In the data rows, the value 128 means zero.
Each row of this table is followed by its label. One hidden rule gives the labels. It looks at one to three of the table's principal directions, none of them among the few with the most spread.
[132 149  90 126 125 122 134 117 164  87 136 128 110 147 145 136 161 111
 110 111 117 146 119 121 143 120 125 123 143 118 154 123 127 160 132] Qg
[149 119 129 135 145 106 165 132 128 142 131 125 120 134 110 108 100 150
 123 137 146  78 115 126 106 112 142 145 116 127 119 151 143 128 135] Qg
[138 153 138 104 131 140 118 135 131 109  89 133 112 123 139 129 151 128
 138 109 136 159 125 137 134 126 138 119 142 119 152 127 123 127 134] Qg
[185  82 137 129 145 107 163 132  94 157 155 149 120 101  79  75 103 184
 112 163 172  32 138 138 114  85 126 123 106 120 110 168 144 137 155] Qg
[108 138  91 152 131 135 111  99 158  85 140 115 125 157 153 153 128 109
 110 145  89 156 137 105 158 119 117 114 134 112 141 134 115 146 123] Nz
[ 85 142 125 131 121 120 125 136 150 148 132 102 132 148 156 138 106 129
 137 125 104 156 116  95 121 149 113 136 129 126 108 123 147 101  93] Qg
[121  97 141 142 122 128 132 130 119 148 142 123 141 119 118 126 108 126
 120 136 123 106 137 123 122 136 119 137 121 128 102 123 128 118 115] Nz
[153 150 116 105 133 125 136 124 141 103 124 139 109 141 129 114 156 146
 119 120 143 136 118 140 132 126 134 127 131 119 168 130 137 145 145] Aa
[139 127 137 129 123 150 115 136  93 123 115 145 131 115 118 120 125 127
 147 123 132 138 114 136 115 120 140 136 126 132 130 127 123 128 156] Qg
[236  94 135  78 145 105 171 172  96 144 134 162  74  93  71  30 138 230
  99 123 189  26 123 135  93 118 122 141 125 101 163 162 177 127 155] Nz
[158 119 142 137 145 117 156 179 101 144 113 138 104 103 102 107 110 121
 147  93 141  86 101 134  70 143 157 174 131 151 117 131 134 123 142] Nz
[189 114 147  92 142 112 142 168  98 151 126 150 108  91  95  87 142 173
 130 113 165  80 134 146  98 148 126 138 126 142 147 137 149 113 137] Nz
[ 79 105 119 143  92 153 102  88 115 144 170 131 169 152 133 123 101 153
 121 176 114 145 125 109 159 112  92 114 108  95  96 114 145 118 127] Qg
[180  87 133 131 141  97 184 108 133 148 144 117 115 131  91  85 106 170
  86 158 156  35 142 126 123  89 140 123 110 112 130 170 136 149 131] Nz
[104 153 149 108 123 120 136 139 149 150 114 123 114 133 146 121 140 135
 137 116 151 157 114 129 132 121 129 120 132 119 115 124 141 127 118] Qg
[109 124  88 155 109 136 126  95 141  99 146 121 141 153 134 144 128 101
 112 134  99 133 121 112 145 111 128 126 132 116 129 120 116 153 132] Nz
[228 112 104 125 158 108 171 123 113  89 121 144  95 126  84  94 144 155
  95 129 158  52 126 144 110 102 165 141 127 135 190 168 122 169 179] Yf
[103 125 119 142 105 127 138 113 137 138 144 122 138 131 135 133 129 100
 130 123 119 133 118 119 130  99 129 118 128 125  98 122 122 150 123] Qg
[113 180 132 112 160 123 106 168 148 113  82 117 100 132 156 155 141 119
 153  97 121 176 124 127 121 178 137 141 150 146 155 121 128  96 111] Nz
[129 139 150 125 155 123 127 158 142 124  95 117 115 112 140 148 121 108
 139 106 117 132 142 133 115 161 135 141 138 139 127 127 118 102 100] Nz
[ 94 134 136 131  97 146 123 121 134 137 135 122 133 133 147 127 126 103
 141 118 106 166 113 118 124 115 127 123 126 115 106 113 126 139 117] Yf
[142 141 124 124 137 146 105 155  88 107 109 163 130 105 118 136 142 122
 158 107 145 143 108 147 116 135 134 144 138 146 133 116 128 120 168] Nz
[103 164 129 130 148 133 113 119 144 107 104 137 127 133 148 156 135 115
 146 137 142 162 129 144 157 103 133 107 132 122 119 132 116 132 141] Qg
[113 197 183  78 142 124 119 178 127 164  77 133 102 109 157 127 151 132
 190  92 162 202 107 151 102 140 150 120 133 156 130 129 138 105 127] Qg
[103  64 123 184  92 149 114 107  65 153 177 144 194 100 105 147  94  86
 140 150 115 107 125 117 123  94 113 133 111 154  51 116 109 136 154] Qg
[ 74 132  85 157  93 140 109  83 150 113 163 106 154 176 149 153 128 101
 112 145  84 168 119 101 155 130 117 122 128 120 132 106 120 148 118] Yf
[108 108 120 162 113 135 118 117 114 130 149 123 163 119 127 163 124  72
 135 123 101 134 135 127 123 135 130 134 126 161 104 111 101 138 126] Nz
[ 79 135 138 146 104 131 138  99 144 154 141 111 143 146 142 132 109 103
 139 143 117 146 119 125 133  89 139 110 114 117  90 127 117 150 116] Aa
[148 132 124 146 168 106 143 147 157 108 112  98 102 140 130 151 121 101
 111 112  99 109 146 126 107 182 153 159 136 156 166 136 108 123 102] Yf
[140 120 129 121 146 132 116 156 114 130 119 139 106 113 114 101 108 171
 128 138 134  97 134 122 126 138 114 132 132 101 125 137 147 100 124] Nz
[196 118 111 117 168  73 181 161 144 144 135 113  71 136  89  75 124 185
  91 126 154  30 132 122  93 153 148 151 130 136 175 163 151 133 120] Qg
[116 119 105 150 111 139 119 120 102 129 144 134 139 131 118 122 114 123
 136 138 118 123 110 114 124 106 130 130 125 127 113 128 127 139 149] Aa
[120 114 135 163 147 116 153 109 164 120 126  90 127 154 138 151  95  98
 104 139  96 113 143 115 124 139 146 145 120 131 126 141 108 132  99] Yf
[148 134 172  89 137 124 120 191  98 169 105 142 105  90 116 100 142 159
 154  98 162 132 124 142  94 171 127 144 134 149 133 120 148  92 124] Yf
[167 165 140  87 150  86 178 125 183 137 107  95  70 162 141  89 145 176
 102 129 152 122 127 119 122 113 155 111 125 116 185 174 145 150 113] Qg
[100 150 133 116 113 125 124 119 153 143 127 107 114 156 149 121 142 141
 120 133 131 170 122 113 144 127 128 113 131 117 140 128 135 136 115] Yf
[107 100 146 142 115 131  94 182  76 170 149 140 161  83 119 158 139  89
 158  94 128 150 126 129  96 200 109 165 136 201  94  85 125  94 125] Qg
[105 107 133 143  96 142 137  82 127 143 149 122 147 141 128 113 108 130
 117 163 124 126 127 117 149  65 125  99 111  95  95 139 122 155 133] Yf
[ 87 172 118 112 114 130 119 108 160 118 111 125 128 147 166 146 153 120
 139 125 140 188 113 119 165  88 120  93 140 108 117 126 133 141 128] Qg
[ 78 130 111 141  82 140 122  97 111 159 167 128 149 164 135 104 112 153
 135 161 134 160  86 100 139  82 119 116 110 110  99 128 152 147 154] Yf
[215  82 146  86 133  94 183 143  94 184 163 150  98 118  57  19 119 252
  91 159 203   9 124 144  98 115 126 136 100 106 154 162 182 130 153] Yf
[107 103 114 167 102 127 139  98 124 135 161 103 154 154 140 143 109 100
 114 142 101 148 111  87 124 110 130 139 118 148 110 137 122 149 135] Qg
[198 120 132 111 167  94 181 137 153 121 125 129  83 128 100  87 129 169
  94 131 158  51 140 146 111 121 147 137 121 115 164 162 139 147 130] Qg
[ 53  77 115 188  75 170  91  65 119 135 181 105 196 143 142 162  78  78
 121 176  48 148 152  97 158 109  97 108 108 106  67 106  99 130  97] Qg
[164 158 137 116 176 139 103 190  91 101  79 163 103  87 111 136 132 122
 174  93 136 120 125 168  93 171 150 156 143 155 153 122 119  96 151] Aa
[ 59 137  81 156 112 119 108  91 203 111 164  67 126 195 183 163 123 111
  83 152  55 183 146  60 172 159  93 113 138 107 142 123 127 130  65] Nz
[115 129 190  95 115 110 152 166 129 209 119 110 109 101 140  89 113 154
 152 116 151 135 122 112  97 113 124 114 120 127  81 146 154 106  93] Nz
[ 83 154 178 129 140 128 119 164 147 155  91 111 122 105 159 165 124  73
 166  94 119 176 136 140 113 154 141 131 138 152  90 112 107 106  90] Qg
[125 125 104 120 112 142 118 107 152  93 122 120 131 143 143 137 143 124
 102 122 103 142 136 111 154 134 110 121 143  97 148 116 128 128 111] Nz
[125 147 139 126 138 133 121 139 128 123 107 130 109 128 136 130 137 124
 138 123 139 154 121 133 130 122 142 126 134 130 135 134 122 135 141] Yf
[100 136 108 138  93 148 107 106  84 139 152 153 157 137 125 120 129 138
 155 150 149 162  89 120 138  75 124 112 118 131 104 127 138 148 182] Aa
[ 66 118 121 152  73 150 122  85 111 160 174 134 174 148 129 123 108 114
 143 154 121 150 101 123 137  82 120 114 106 113  75 106 132 151 141] Aa
[151 102 141 110 101 141 136 114 108 137 149 154 142 108 107 100 143 143
 121 131 147 109 131 150 130 104 117 116 117 112 121 118 134 144 143] Yf
[119 124 138 154 151 131 120 145 120 121 113 123 140 116 129 163 106  91
 144 118 109 127 135 134 112 157 139 152 130 156 114 122 109 107 121] Aa
[146 128 159 132 157 112 148 167 115 147 106 133 125  88 116 140 112  97
 160 101 136  97 133 152  87 138 151 147 126 165 100 134 115 113 121] Qg
[ 43 165 109 138  92 133 118  91 182 132 137  95 139 174 178 154 130  95
 131 132  93 198 115  98 161 106 119  99 133 103 104 111 125 145  93] Qg
[117 118 106 145 108 135 131  98 135 116 148 125 137 141 126 130 133 109
 113 136 115 125 127 125 143 103 130 118 127 116 125 122 115 159 133] Nz
[178  60 133 150 111 148 137  94  79 117 167 156 166 101  87 117 121 119
 107 152 130  76 146 149 126  95 125 129 105 134 118 133 108 157 166] Qg
[189 124 160  87 150 111 155 176 126 145  93 122  81 106 109  82 130 171
 121  99 145  86 134 131  88 163 142 148 135 125 164 145 147 104 109] Qg
[169  83  85 133 110 142 123  98  83 103 170 174 152 116  84  99 138 166
 102 158 152  69 127 137 151  87 103 118 121 104 130 129 139 151 181] Qg
[ 80 107 138 134  80 136 125 103 114 181 166 129 165 120 124 115 113 127
 141 152 131 125 128 125 140  87 108  96 111 113  65 115 132 135 115] Qg
[156 136 142  98 138 102 165 141 128 165 125 128 100 142 104  69 116 200
 121 139 173  82 108 134 106 122 142 136 114 112 146 149 166 121 134] Yf
[141 163 168  93 165 129 128 120 180  98  83 122 106 127 157 148 145 127
 123 128 130 157 168 163 155 138 131 103 129 106 158 137 113 118  98] Qg
[ 75 141 110 145  94 134 129 105 120 151 151 125 148 161 140 119 105 135
 145 147 130 156  83 102 130  87 127 125 115 116  92 127 148 139 146] Nz
[ 98 152 148 116 131 135  92 171 112 151 116 131 129 113 140 144 136 120
 164 105 124 174 124 135 111 185 121 143 136 158 126 100 132  91 114] Yf
[138 114 107 122 115 152  95 129 121  83 123 148 145  96 133 159 165  91
 122 100 105 143 151 134 150 146 100 120 153 125 134  98 110 125 123] Qg
[119 107  94 159  98 143 129  83 119 109 158 128 157 147 122 135 122 104
 114 145 107 124 118 115 141  91 130 122 121 121 121 125 114 162 150] Yf
[194 131 122 123 153 131 119 169  98  91 103 146  98  93 105 133 169  99
 134  84 126 119 135 153  97 166 159 151 149 173 186 126  99 144 158] Qg
[124 121 132 130 121 137 115 141  75 146 138 163 150 112 117 118 119 154
 156 139 169 136  95 126 122 102 116 137 119 140  93 132 152 116 178] Qg
[140 121 122 141 160 113 132 112 147 105 137 129 137 143 119 157 135 124
 101 144 138 107 153 154 147 161 129 141 124 145 154 122 116 129 130] Qg
Here are more rows. What is the label of each one?
[ 95 123 117 144 102 153  93 108 104 123 144 144 163 123 131 152 142 101
 140 137 125 164 127 134 154 114 116 113 130 136 108 105 112 139 149] >> Nz
[185 115 136 133 172 108 165 126 141 101 110 131 114 124 104 131 122 126
 104 128 145  66 148 159 119 134 154 147 123 135 155 147 114 136 135] >> Nz
[119 126 158 108 125 122 133 140 126 172 129 126 118 123 121  94 114 171
 132 144 151 115 132 131 126 125 120 117 118 108 112 134 149 111 113] >> Aa
[129 111 139 157 138 148 110 139  94 113 117 141 156  99 122 166 112  77
 153 116 108 131 134 143 111 143 137 150 128 160 106 116 101 115 141] >> Yf
[153  52 112 173  91 168  98  82  47 108 185 166 198 105  92 146 136  96
 112 159 123 120 137 138 142 103 114 132 110 162 116 114  97 162 195] >> Qg
[133 142 129 118 133 115 154 110 130 144 130 134 126 140 120 102 111 164
 136 154 158 103 114 136 129  77 139 110 110 110 118 155 145 139 146] >> Nz
[111 116 103 156 106 126 141  69 135 125 160 118 158 153 127 137 117 112
 114 164 120 118 129 118 154  67 132 100 113 120 109 142 113 167 141] >> Nz
[101 133 124 120 100 136 130 104 137 154 144 116 123 157 126  87 107 169
 124 157 120 122 119 117 136 104 125 107 114  81 125 130 146 133 114] >> Qg
[134 118 160 135 166 126 110 166 125 128 106 124 127 102 127 161 120 107
 133 113 119 125 160 146 116 198 126 155 135 159 131 114 112  87 102] >> Aa
[ 87 136 123 154 116 138 117  98 163 105 130  99 155 137 169 188 126  49
 134 119  66 178 147 115 141 128 126 114 131 141 111 117  91 138  92] >> Aa
[ 76 156 112 133  91 134 120 125 110 151 149 142 161 135 146 139 130 106
 173 116 134 179  78 118 116 100 122 127 123 146  83 108 145 135 151] >> Qg
[105 125  65 149  97 119 140  29 164 107 189 120 157 178 131 128 135 136
  89 194 120 112 140 116 194  36 112  62 110  89 126 148 119 194 142] >> Qg
[134 143 103 111 106 142 130  97 149  91 129 134 124 146 145 120 151 132
 115 126 117 152 118 120 149  95 120 107 133  93 150 129 133 154 136] >> Aa
[177 160 112  84 153 104 146 115 180  88 107 124  78 146 141 110 178 169
  89 129 154 129 146 130 162 109 127  95 143 101 195 159 136 154 129] >> Qg
[138 139 147  84 139 114 136 148 145 160 116 119  87 145 123  68 116 223
 113 148 156 106 129 119 130 146 114 122 123  82 152 144 174  94 103] >> Yf
[119 170 143  90 136 117 144 115 176 132 108 117 100 151 152 107 131 166
 127 141 143 145 130 134 147 102 128  96 122  85 140 146 147 129 107] >> Nz
[ 62  95 119 164  75 160  91 102  92 154 177 133 195 132 127 152 109  95
 141 144  99 157 119 118 137 138 102 134 116 139  77  83 122 120 128] >> Yf
[161 129 139 108 155 111 145 148 136 136 108 120  97 128 109  99 119 170
 115 129 141  82 141 136 115 153 138 137 129 116 158 142 140 109 112] >> Yf
[138 143 140 126 165 144  86 168 127  84  74 126 126  96 144 189 145  73
 147  84  91 161 161 145 122 209 132 150 157 165 157 103  93  85 103] >> Yf
[169 140 126 135 156 127 132 142 134  77  90 124 122 105 138 176 153  57
 137  82 102 142 142 142 108 150 159 143 147 174 161 132  85 139 132] >> Yf
[ 87 156 157 128 131 125 117 137 144 156 123 113 127 128 150 148 129 101
 154 125 122 171 135 139 125 139 136 117 124 149 112 120 115 125 106] >> Yf
[180 128 122 117 136 133 134 108  69 115 139 195 149  99  84 110 154 153
 149 151 203  92 115 186 137  56 143 107 110 144 129 144 125 165 220] >> Qg
[ 99 160 118 121 119 121 137  96 167 127 133 110 121 171 152 125 129 142
 122 147 127 158 116 118 149 103 132 108 121 104 139 136 138 145 121] >> Aa
[183 120 175 105 163  91 194 100 159 147 107 111 112 127 115 102 109 164
 104 159 170  64 158 151 130  72 154 100 102 114 132 188 125 143 119] >> Yf
[122  92 111 162  95 145 149  70  98 132 167 144 166 142 101 105  90 134
 123 174 132  85 108 128 136  45 134 115  98  98  87 141 127 165 168] >> Yf
[101 106  88 173 109 147  91 125 143  87 156  98 138 155 149 178 144  59
  96 104  46 178 138  92 129 212 117 167 149 159 164  86  98 134 102] >> Qg
[ 72 131 118 145 101 140 115  83 152 128 154 111 162 156 154 155 116 104
 126 152  94 164 134 117 156 114 112 107 117 113 105 113 119 135 107] >> Aa
[ 93 109 131 155  99 165  79 157  68 137 133 144 170  94 128 162 121  72
 170  98  95 169 114 122 103 168 118 157 137 168  91  84 112 101 135] >> Yf
[110 111 107 162 113 157  83 128  64 115 160 169 174 114 116 159 137 102
 151 134 136 162 106 137 132 134 114 148 125 170 108 100 120 131 189] >> Nz
[146 114 119 164 152 106 173 116 161 109 123  94 114 155 125 139  98 100
  98 126 102  87 128 113 109 132 160 159 125 134 139 150 112 145 114] >> Aa
[153 146 141 103 138 145 103 170  70 133 105 167 124 104 106 110 136 159
 168 112 160 137 103 156  99 157 138 152 129 149 150 116 144  99 170] >> Qg
[156 165 132 102 171 105 134 164 139 128 100 124  88 143 119 113 134 168
 132 116 148 116 123 145 106 184 150 153 133 144 186 134 144 105 126] >> Qg
[210 140 135  83 164 110 151 145  79 137 120 184 113 105  72  68 132 221
 146 150 213  53 115 181 109  98 143 124 107 129 159 160 162 123 193] >> Nz
[112 144 137 109 129 130 119 129 142 133 124 131 121 133 141 121 129 151
 133 136 135 145 130 129 142 126 113 114 127 105 123 126 143 115 116] >> Nz
[121  86 113 158 112 116 144 103 132 147 175 109 141 153 114 117 113 137
  88 157 121  98 132 104 135 130 119 137 116 129 122 130 131 145 124] >> Aa
A new table starts here. Each row of this table is followed by its label. One hidden rule gives the labels. It looks at one to three of the table's principal directions, none of them among the few with the most spread.
[125 127 174 104 207 158 108  79 148 140 123 152  96  97 149 155 138 113
 150 125 112  96 166 149 113 144 138  78 152 125  67 123 171 125 105] Z436
[112 102 164 132 136 135 105 127 117 126  99 129 123 130 124 104 149 182
 117 111 130 132 169 132 164 148 147 144 104 164  92 147 190 129 114] Z332
[152 106 150  81 172 121  77  56 119 119 151 165  97  91 174 163 138  90
 111 162 158 146 149 131 105 120 132  71 139 128 107 136 131 112  93] Z332
[ 89 100 142 167 118 143 113 146 120 107  84 115 139 137 155 100 184 236
  99 109 121 169 208 148 177 150 140 174  81 149 127 174 201  99 123] Z436
[159 138  89 108 126 115 121  87 122 123 164 138 114 108 153 170 126  65
 127 169 116 129  48 112 103  83  97  86 127 110 152 120  75 122 140] Z152
[101 117 136 146 128 161 146 120 123 130 117  96 133 123 138 152 145 207
 132 121  57 119 144 155 172 117 103 112  94 122  98 125 158  99 177] Z436
[149 111 152  97 157 126  99  85 124 119 137 132 110 102 147 132 125 107
 106 168 151 106 147 127 121 123 112 110 134 147 106 146 121 112 120] Z436
[132 169  88 137 123 126 143 132 141 144 132 132 125 139  96 161 123  76
 158 110 109 111  61 120  98 126 130 125 149  94 149  96 108 149 137] Z436
[149 101 115 122 103 116 106 116 102 130 154 121 136 129 141 121 141 115
  88 165 166 151 108 120 135 101 109 147 111 147 164 144  89 130 121] Z332
[132 136 133 123 137 133 134 117 136 128 126 120 117 120 123 135 118 122
 138 135 105  99 115 124 126 127 112 114 132 125 109 123 126 119 148] Z436
[128 162 107 144 160 129 127 124 150 135 147 144 106 136  98 148 113  85
 139 127 137 115  97 109  89 159 152 139 146 118 148 138 157 165 110] Z436
[124 126  71 155  28  70 151 196  87 111 127 107 175 159  68  78  95 158
  92 131 160 175  92 111 157 105 138 203  92 173 187 151  82 151 144] Z152
[ 98 117 178 115 198 164 111  75 137 114  91 131  98  90 154 167 146 205
 142 113  64 104 213 167 158 154 131  73 115 130  33 136 223  83 148] Z436
[129 160 113 119 176 152 127  92 147 150 141 147 108 121 124 197 134  78
 165 110 100 106  94 140  94 133 137  84 157  82 118  89 141 143 123] Z436
[117 129 150 123 143 151 138 113 141 143 115 120 125 112 141 140 143 136
 148 121  91 108 147 157 126 118 109 101 141 109  98 109 115 102 142] Z152
[113  79 127 144 104 138 105 113 103  98 113 105 142 114 204 123 190 225
  75 148 121 190 208 158 176 110  92 142  78 130 143 166 134  54 151] Z152
[128 119 167 136 180 200 163 127 163 150 147  99 127 127 192 135 144 142
 153 133  81  78 150 146 135 123  80  96 142  89 112 107 121 109 157] Z436
[154 154 128 110 147 112 129 139 147 118 119 143 112 134 111 111  98  64
 150 121 149  85  99  91 102 151 137 126 159 126 118 115 129 146 121] Z436
[ 97 136 144 159 151 193 165 124 159 155 145  90 133 132 151 168 146 173
 146 123  68 107 160 166 128 134  99 114 133  72 130 111 134 104 163] Z332
[144 112 147  96 145 132 111  91 119 140 138 142 120 105 150 144 138  98
 132 145 126 121 112 138 125  97 116  87 134 133 104 115 103 124 115] Z152
[144  88 157 100 132 106  92 127 102  93  96 147 131 119 164  84 143 151
 103 132 167 141 168 115 167 126 139 130 104 179  96 153 159 117 103] Z152
[135 124 164  88 158 116 107 100 131 100  95 149 114 101 147 128 120 122
 139 132 129 101 161 128 131 131 139  86 135 145  66 133 158 106 113] Z152
[126 127 111 133  87  91 106 153 103 116 113 139 138 159  79 112 118 138
 111 105 173 157 113  97 143 152 175 171 109 154 147 136 169 163 104] Z332
[136 135  67 140  39  96 154 157  98 136 134 108 154 144  98 129 124 123
 131 120  96 158  33 117 146  76 100 138 104 121 169  96  52 128 175] Z152
[140 118 145 133 118 140 143 148 143 140 153 110 136 138 150  96 124 110
 119 146 155 124 144 124 111 129 103 146 149 112 160 127  77 121 126] Z332
[141 110  98 122  57  70 110 172  75 110  70 135 146 148  83  71 137 152
 120  81 139 156  84 100 188 117 143 170  90 188 113 113 133 140 144] Z436
[150 104 113 112  90  99 111 122  97 100 113 116 132 119 144 108 136 145
  99 150 128 137 111 112 163  99  95 132  97 156 124 139 102  95 161] Z436
[114 152 144 135 159 133 139 147 146 146 109 142 120 135  77 115 109 111
 157  96 128  94 131 132 115 159 165 141 152 144  99 122 165 168 105] Z152
[136 138 119 131 120 123 146 135 135 130 138 117 123 124 118 117 107 113
 134 140 111 111 102 120 120 120 107 127 134 129 131 126  97 125 154] Z152
[144 139 134 120 140 125 118 123 141 148 134 151 112 131 120 120 134  63
 148 124 144 115  79 107  97 127 139 122 150 127 133 115 117 159  94] Z436
[121 133 113 143  91 112 136 160 122 131 111 130 138 147 106 106 133 134
 138 100 126 146 102 116 136 129 141 150 120 132 142 118 127 141 127] Z436
[148 146  69 153   0  83 176 209 115 144 155  94 178 180  74  80  93  80
 124 134 159 148  18  85 115  88 106 190 130 115 227 101   3 157 151] Z332
[105 163 125 143 187 151 144 129 160 134 126 140 119 122 116 156 118 124
 151 106 120 114 178 157  95 168 155 126 161 101 120 128 164 137 117] Z152
[154 125 120 107 118 104 116 128 117 120 130 149 126 130 135 116 124  83
 132 134 150 129  77  98 125 109 134 116 127 142 133 121 112 147 108] Z152
[129 135 111 132 105 118 125 115 125 140 122 131 114 118 119 136 145 116
 141 120  92 139  80 127 122 109 112 113 124 120 126 112 105 117 147] Z152
[137 125  72 138  74  89 119 130  94 130 158 127 140 132  97 133 121 113
  91 154 155 179  78 122 123  98 125 159 108 146 186 143  75 143 131] Z152
[104 118 170 126 174 141  98 102 139 122 109 148 111 110 141 133 146 162
 119 121 147 142 222 155 120 167 163 124 136 136  96 157 193 115  87] Z436
[141 140 142  92 152  87  87 101 124 113  97 185  91 110 100 124 114  80
 151 107 143 123  99  97 111 147 179  95 138 161  75 128 181 154  83] Z436
[109 129 110 136 113 153 148 109 122 130 145 101 144 126 145 191 135 172
 131 133  74 138 124 155 145 102 105  96 108  85 135 109 121 100 170] Z436
[132 147 160 103 194 143 116 103 163 111 113 159 104 115 161 151 125  94
 160 116 133  95 163 122  98 161 154  83 161 101  90 121 179 123  96] Z436
[118 134  86 169 136 142 128 138 126 152 152 129 131 139 119 136 157 126
 111 123 138 165 121 145 116 133 131 172 125 123 183 141 121 153 119] Z152
[138 135  99 127  99 109 138 145 120 117 148 119 147 142 118 132 102 116
 112 139 157 142 121 118 120 125 128 145 132 117 167 126  96 132 136] Z436
[120 113 165 127 156 146 128 121 139 121 124 122 125 113 155 111 131 154
 119 147 128 112 182 142 134 133 120 124 127 142 105 154 143 111 122] Z152
[146 113 110 125  92  76 102 166 108  58  95 137 141 147 148  69 121 152
  87 134 197 160 159  78 155 153 149 179  98 166 154 176 162 117 113] Z436
[150 144 111 109 103 100 132 139 126 134 120 139 127 128 108 115 114  73
 147 113 135 122  85 114 109 118 122 121 153 119 130  93  76 130 134] Z152
[ 94 109 153 149 128 150 140 129 124 124 127  99 145 122 128 126 128 210
 102 149 112 130 191 162 158 126 125 146  99 151 117 168 155 113 137] Z152
[119 146 155 140 217 202 156  98 186 140 144 114 103 103 197 165 149 124
 160 141  69  75 169 158 100 140  85  82 158  70 108 122 137  92 152] Z152
[151 124  95 141  76 123 168 168 126 121 158  80 161 141 147  96 110 121
 101 165 142 125 116 122 130  99  63 164 131 111 191 126  23  99 181] Z436
[107 142 156 150 198 171 141 129 163 134 121 123 109 127 131 130 129 155
 144 112 105  90 184 143 123 176 136 133 143 120  99 141 194 132 131] Z436
[131 158 134  88 213 134  94  56 148 107 136 175  95  99 147 217 115  77
 148 137 136 109 149 133  82 153 171  56 157  96  93 127 193 132  85] Z436
[144  92  92 119  69  89 108 146  71  93  83 121 149 132 141  97 158 181
 100 112 120 165 106 115 203  94 106 147  70 172 119 126 124 100 169] Z152
[114 163 115 156 137 147 159 152 155 152 137 119 128 146  92 137 114 110
 156 109 109 103 103 128 103 148 135 145 150 103 145 113 130 155 135] Z436
Which label does each new row get?
[147 155  98 115 116 101 126 124 125 139 132 151 118 130  89 140 111  56
 153 120 127 116  36 102 103 112 140 114 142 129 133 102 103 164 118]: Z152
[113 149 116 154 112 133 164 165 143 129 120 107 142 143 104 113 111 143
 141 117 108 110 124 129 129 135 124 153 131 121 139 128 121 131 150]: Z152
[138  75 102 136  39 107 113 148  76 113 129  99 164 148 162 100 167 190
  74 139 148 199 124 121 186  89  94 164  73 141 178 134  85  95 154]: Z332
[123 134 169 127 172 162 130 113 160 147 117 132 105 118 146 128 145 115
 158 116 100  91 141 136 113 143 120 103 150 111  92 115 147 121 121]: Z436
[120 142 149 146 165 179 151 133 166 160 143 110 125 138 140 137 140 114
 151 120 113  91 143 143 105 147 111 131 160  86 136 109 123 132 131]: Z332
[145 105 207  90 189 147 104 110 147 123 111 142 108 115 164  95 127 113
 134 132 161  79 195 122 126 158 133 106 156 144  68 131 162 120  95]: Z332
[126 100 161 126 167 198 140  86 139 153 146  94 119 107 198 165 170 166
 136 143  56  98 146 165 154  99  60  76 119  92  97 103 116  81 177]: Z332
[150  92 137 119 104 124 113 138 110 120 116 119 136 134 169  87 159 139
 108 131 145 141 129 114 159 111  98 141 111 142 134 126 104 107 136]: Z332
[ 98 107 150 169 107 150 146 174 136 114  90  94 149 142 157  72 163 221
 113 112 113 141 205 146 169 145 111 178 102 136 132 157 151  90 148]: Z152
[117 133 121 140 133 127 132 132 129 130 144 131 135 130 115 133 118 130
 116 140 148 142 142 137 116 132 146 145 128 135 149 150 133 146 108]: Z152
[144 135  99 111 107  83 104 122  99 135 142 155 128 132  68 134 101  77
 116 132 173 147  74 112 113 119 165 141 130 162 142 128 115 178  94]: Z436
[132 109 150 124 149 159 139 102 136 144 156 108 122 101 168 133 137 135
 119 164 103 117 152 157 124 101  79 103 135 118 120 131  80  95 151]: Z152
[143 131  94 141 140 141 113  85 131 160 191 141 102 117 151 170 156  69
 118 163 125 160  60 126  85 101 105 110 132 100 184 129  84 143 116]: Z436
[121 131 178 115 201 152 116 113 159 118 101 142 109 111 150 119 132 129
 139 124 140  86 207 141 116 168 144 118 154 134  79 146 182 118 100]: Z152
[128 141  84 154  50 121 189 186 123 136 146  82 174 153 111 110 104 133
 129 135 108 130  79 130 136  86  86 159 123 107 185 106  31 121 182]: Z152
[122 153 128 145 155 162 154 125 160 166 150 122 118 128 118 147 129  93
 158 124  98 100 102 142  94 130 115 118 158  94 137 106 106 143 133]: Z436
[113 122 181 119 189 162 120  99 151 146 126 135 108 105 139 136 134 137
 137 128 122 104 198 161 113 152 134 106 154 125  83 133 157 118 108]: Z436
[141 128  50 158  34 122 181 161 107 140 201  74 171 152 135 146 108 127
 100 169 113 171  53 125 127  66  62 149 109  83 236 109   0 114 198]: Z436
[106 126 149 149 170 151 119 119 138 141 110 140 110 120 124 122 155 153
 136 114 105 121 144 142 136 144 146 134 117 152  99 149 187 144 109]: Z152
[141 145 143 126 159 150 132 120 156 166 157 137 110 137 117 137 122  61
 154 125 138  97  91 115  86 142 130 118 168 102 138 102 114 162 106]: Z332
[138 153 144 109 195 157 114  84 157 158 142 160  88 118 132 178 136  59
 174 108 106  93  89 122  86 145 142  73 166  90  99  88 156 153 105]: Z332
[118 102 121 128  92 108 129 123  96 112 134 112 145 108 129 119 120 181
  90 162 124 162 156 152 156  95 111 135  95 163 130 160  99 101 148]: Z152
